Rows swapped in pairs by one turn or mirror: which row each one swaps with
The rows were stretched afterwards, more along some directions than others.
nat: [  2  11   4  10   2  -6  12   8   8  -7   4  20  -9  -1 -16  16  -8  -2
 -11  -2]
Gari: [ -1  28   0   3   6   5  12   3   6  -5   1  21  -7  -8   3  10  -4   1
   2 -15]
vutu: [ -2  15   4  15   3 -16  -5   6   2  -4   6   8  -6   8 -10  -2   3   4
 -16  -1]
puli: [  2  13  -4   4   1  10  -8  -8   7 -14   2   2  -5   1  -1   1  -3   4
  -4  -9]
rok: [ -5  22   9   3  -9   1   0   8  11   3  10   9 -14  -5 -20  -9 -14   0
  -7  -4]
Tinis: [  1  31  11   7  -6 -12   8   8   0 -11  -3   6 -19  14 -20   0   1   3
   1  14]
rufad: [  0  20   6   8  13   6   4  -2  -4 -12  -5   4  -7  10  -6   0  -7   6
 -14  -8]
meruz: [ -4  23   8   4   4  -4   2  -1   2 -17   1   0 -19  12  -9  15  -4   7
  -3 -11]
tozug: [ -4  29   6  12   0 -21  -6  12   0 -21   9  14 -21   5 -13   6   0   3
 -16 -16]
magu: [ -6   9   0   8   7  -4   5  -5  -6 -14   0 -10 -18  19 -11   4 -15   6
 -10   0]
gir: [ 16  29   3   0  -3  -5   4  -5   9  -5  -8  10 -20  11 -25   5  -7   0
 -11   1]
teka: [ -5  12   3  13   5   7  19   9  25   2  -7  17  -8 -10  -6  14 -14  -4
 -14   3]
dor: [ -2   6   6   5  11  -4  13   0   4  -9   2   6  -1   6  -2   2 -10  15
  -6  -2]
Gam: [-11  23   5   5  -6 -10  13   5  13 -10   1  -1  -9  11  -2   4  -9   4
  -6   3]
palez: [ -4  12  -2  14   1  -3  -1   8  19  -8  18  24 -11 -19 -13  -8 -14   2
  -9  -3]
met: [ -4   8  -2  13   4   0  -7   4   2 -18   3   3 -10 -11   0  -5   4  12
 -12  -7]
Gabol: [  7  29   6  10   4  -3  -5   1  -1 -10  14  20 -11 -10  -9  -4  10   2
   4   1]
lun: [ -5   7   0  16  12  -5   7  -2   8 -22   0   8  -8  -3  -4  17 -11  10
 -10 -10]
lodo: [ -4  26   8  14   0   2   5   1   4  -1   9  14  -5  -2 -13   6   0  -1
  -3 -11]
Legak: [ 11  23  -3   8   9   9   1   1  17  10   8  29 -12 -21  -5  11 -18   4
  -6 -18]
teral: [ 10  26   1  14  18   3  13   3   9  -7   3  18 -19  -8  -8  14   6   9
 -11   6]
togid: [-15  18   2   7  -5   0   5   0  14 -14  11  17  -2  -5   5   1  -2   1
  -8 -13]
nale: [ -4  12   3   7   7  -7  -2   7   4   2   8  13 -12 -11 -12   0   0   5
  -7 -14]
vos: [ -8  20   3  18  -2 -17   9   7  -2 -12   6   4 -12   5 -15   9  -3   4
  -9   3]
das: [ -3  23  -6  17  19  14  18   1  21 -12   4  21  -3  -9  -1  17 -12   9
 -15 -14]
zemal: [  4  25  10  12   7  -6  19   4  -1  -5   5  15 -15   7  -7   5  -1   9
  -5  -1]
vudu: [ -4  30  10   8 -12   1  14  -7   1  -8  -2   8  -8   5 -10  -1  15   0
  -9   0]
gofo: [  5  17   6  12  -2 -12  11   5   9  -5  -2   8 -13  18 -24   8   0   6
 -10  -1]
samin: [  6  19  -4  12  10   3   6   2   5 -13  12  24  -2  -7 -12   5  -1  16
 -12  -4]
peke: [ -7  27  -1  14  13   8   9   3  18 -12   4  18  -4 -17  -2  11  -5   9
 -11 -14]
zogem: [  9   9   9  15   4  -4  -3  10   9  -7  10  23 -13  -4 -16  -2 -19  10
  -8  -5]
fas: [-23  22   3   7  -1   5   9 -10   5  -7   1   0  -4   4  -2   9 -10  -3
  -9 -15]
mip: [ -3  28   1  18   2   9  23   6  15  -2   3  21 -11 -15 -11  20  -8  -6
 -21 -11]
lifo: [ -3  14   3  12   3  12  -9   1   2  -5  10  12  -8 -13   5  -6 -14   4
  -9  -9]
Vul: [-20  10  -3  16   7   1   5   8   9   1   4   9 -11  -5   6   7 -15  -2
 -12  -9]
Vire: [  3  20  14   3  13  -4   0   3   0  -1   6  11 -15   4  -7  -7 -14   5
  -1   5]
nof: [ -2  23   5   1   6  12   5  -6  13  -2   8  11   1  -9   8   0   1   4
   5 -11]
mev: [ -1  34  -1  18   6   0   9   5  -4 -12   1  16 -11  -7  -7  14   7   7
 -17  -1]
zuriz: [-10  17   4  14   7 -10  12  14  23  -1   3  16 -17  -6 -12  14 -13  -8
 -11  -5]
neb: [  9  23   5  14  15  -5   9   9  -2   5   8  22 -18  -3 -19  11   3  -7
 -10  -2]
bipar: [  1   7  -4  12   4  -2   0  12  10  -5   9   8 -11  -2  -3   0 -29  10
  -9  -3]
fidu: [-10  26  12  12  -1 -19  17  15   6 -17   1   9 -10  12 -23   8  -7   8
 -13  -4]
beg: [-10   8  -4  22   7 -15  -3  16   5 -18  17  11 -20  -4  -3   6 -13   3
 -16 -18]
kofu: [-12  21   9   9   2  -4   0   8  15  -4  12  23  -7 -13  -7   5  11  -2
   2 -12]
guso: [  7  32   6   6 -10   9  11   7  17  -4   0  27  -9 -10 -10   3  -4   3
  -1  -8]
Zef: [ -7  13  -1   8 -10   0  10  -5  10 -17  -3   6 -12   8 -22   5  -8   5
  -8  -5]

nat is swapped with samin
das is swapped with teka
magu is swapped with lifo
tozug is swapped with nale
gir is swapped with Legak

Rows swapped in pairs by one turn or mirror: which row each one swaps with
The rows were stretched afterwards, more along some directions than others.
buzi: [  3 -13  -5   8  12  -2 -10  12   6   4  -2 -16 -18  15  -7  -2]
voviz: [  5   7  -4   7 -11   3 -11  -2  17   5 -22 -16  16   7   3   0]
vidis: [  3  -3   0  11  18  11 -13   5   2   0   2 -21 -15   6  -1  -5]
pom: [  5  11   1  -3  -2  -8  -7 -17 -10  -6   3   5   2   6   1   6]
kilit: [ 16  11  -1  -2 -12  15  -7 -22  -5   2  -4  -2  -1   9   7  -3]
perof: [  7  20   1  -1   3  20   2  -5 -11  -3   8  -3  -7   8  10  10]
rimu: [  4  24   5   0   8  24 -14  -5  -5  -9   4  -4   5   9  12  11]
nipof: [  0   6  -2  12  -8   2 -13   7   9  11 -18 -17  13  10  10   3]
bolug: [  7   0  -6  -6   1  -7 -15 -12  -9  -9  12  -6  -3  10  -5  -6]
mugas: [  7   3  -4  -3 -12  -2 -24  -7   3 -12   5  -6  -1  20  -4  13]
gikuv: [ 10  13   4  -4  17  18  -4 -11 -11  -3   6  -8 -15   4  17   3]
mok: [  9  20   4   6  13  26 -12 -15 -20   0  13 -12 -15   6  16   0]
losi: [  3  11  -2   4  -7  -4  -9   0  17   4 -21 -14  16   6  -1   3]
Goluv: [ 12  18   3  -6  11  20   3 -11 -11  -1   5   2   3  -5  12 -14]
Kemi: [  8  18   1  -2 -10   2  -5 -18  -3 -11   5  -1   3   7   3   8]
bot: [  6   2   2  -1   6  -1 -12 -19  -7  -5  11   0  -1  11  -7   1]
ripag: [  2  13  -3   8  -5   4  -7   7  12  13 -24 -15  15   9  11   5]
forar: [  3  14   3   4   0  24   6   3 -13   2   1  -2  -5   7  14  -4]
Vasu: [  0  -4  -4   8  19   4 -13   8  10   1   0 -20  -8  14  -6  -1]
Rov: [ 11  20   8   0   7  17  -4 -15 -13   6  16  -3  -1  -7  14   0]
kala: [  0  -2  -5   3 -10   3 -14   1 -14   2   6 -10  -8  15   9   2]
fafa: [  8   9   5  -4  18  20 -11 -18 -17  -2  12   2  -9  -2  12  -1]
sud: [  0  -4   1   6  21   6 -13   3  -2   4   4 -12 -15   6  -7  -6]
siru: [  4  -9   0  13   9   6  -6  13   6   2  -2 -14 -14  12  -5  -5]
boze: [  6  -9   0   7  14   5 -10   5   0   5  -1 -11 -16   4  -9  -9]
dake: [ 15  14  -3   4 -13   4  -8  -4  18   7 -21 -12  14   8   1   8]
Lopun: [  2  14  -2   8  -7   1  -9   2   7   9 -18 -13  15   3   4   1]
sidib: [ 13   4  -3   4 -12   3  -8 -15  -1   2  -1   3   0  14   3   6]
Nofos: [ 10  15   4   9  13  24  -5  -8 -15   6  11  -3 -10   3  18   4]
vese: [ 11  14   8  -4  14  14   2 -13 -17   2   9   9 -10  -8  12  -2]
pala: [  2  -5   0   5  19   2 -12   6   4   1   0 -16 -13   5  -6  -4]
Meru: [  5  -2  -3   9  25   8 -25   3  -1   0   3 -22 -13  13  -4   7]
neza: [  7  10  -4   6 -10   2  -6  -1  15  15 -20 -12  15   8   2   3]
kidob: [  7  12  -2  -5  -3  -1  -8 -16  -1  -8  -7  -8   3  15   8   8]
rem: [  4  15  -1   3 -13  -2  -6  -3  13  10 -17  -9  15   3   1   0]
kileg: [  4   6  -6   4  -9  -1 -10   4  20  10 -16 -17  14   9   3   2]
defe: [  2   5  -5  -5  -1   5 -18  -9 -11  -1   4  -6  -1  16   7  14]
gobul: [  3  -5  -2  11  19   6 -15   7   1   9   5 -20 -17  10  -3   0]

pala is swapped with losi
gobul is swapped with neza
Rov is swapped with bot
pom is swapped with vese

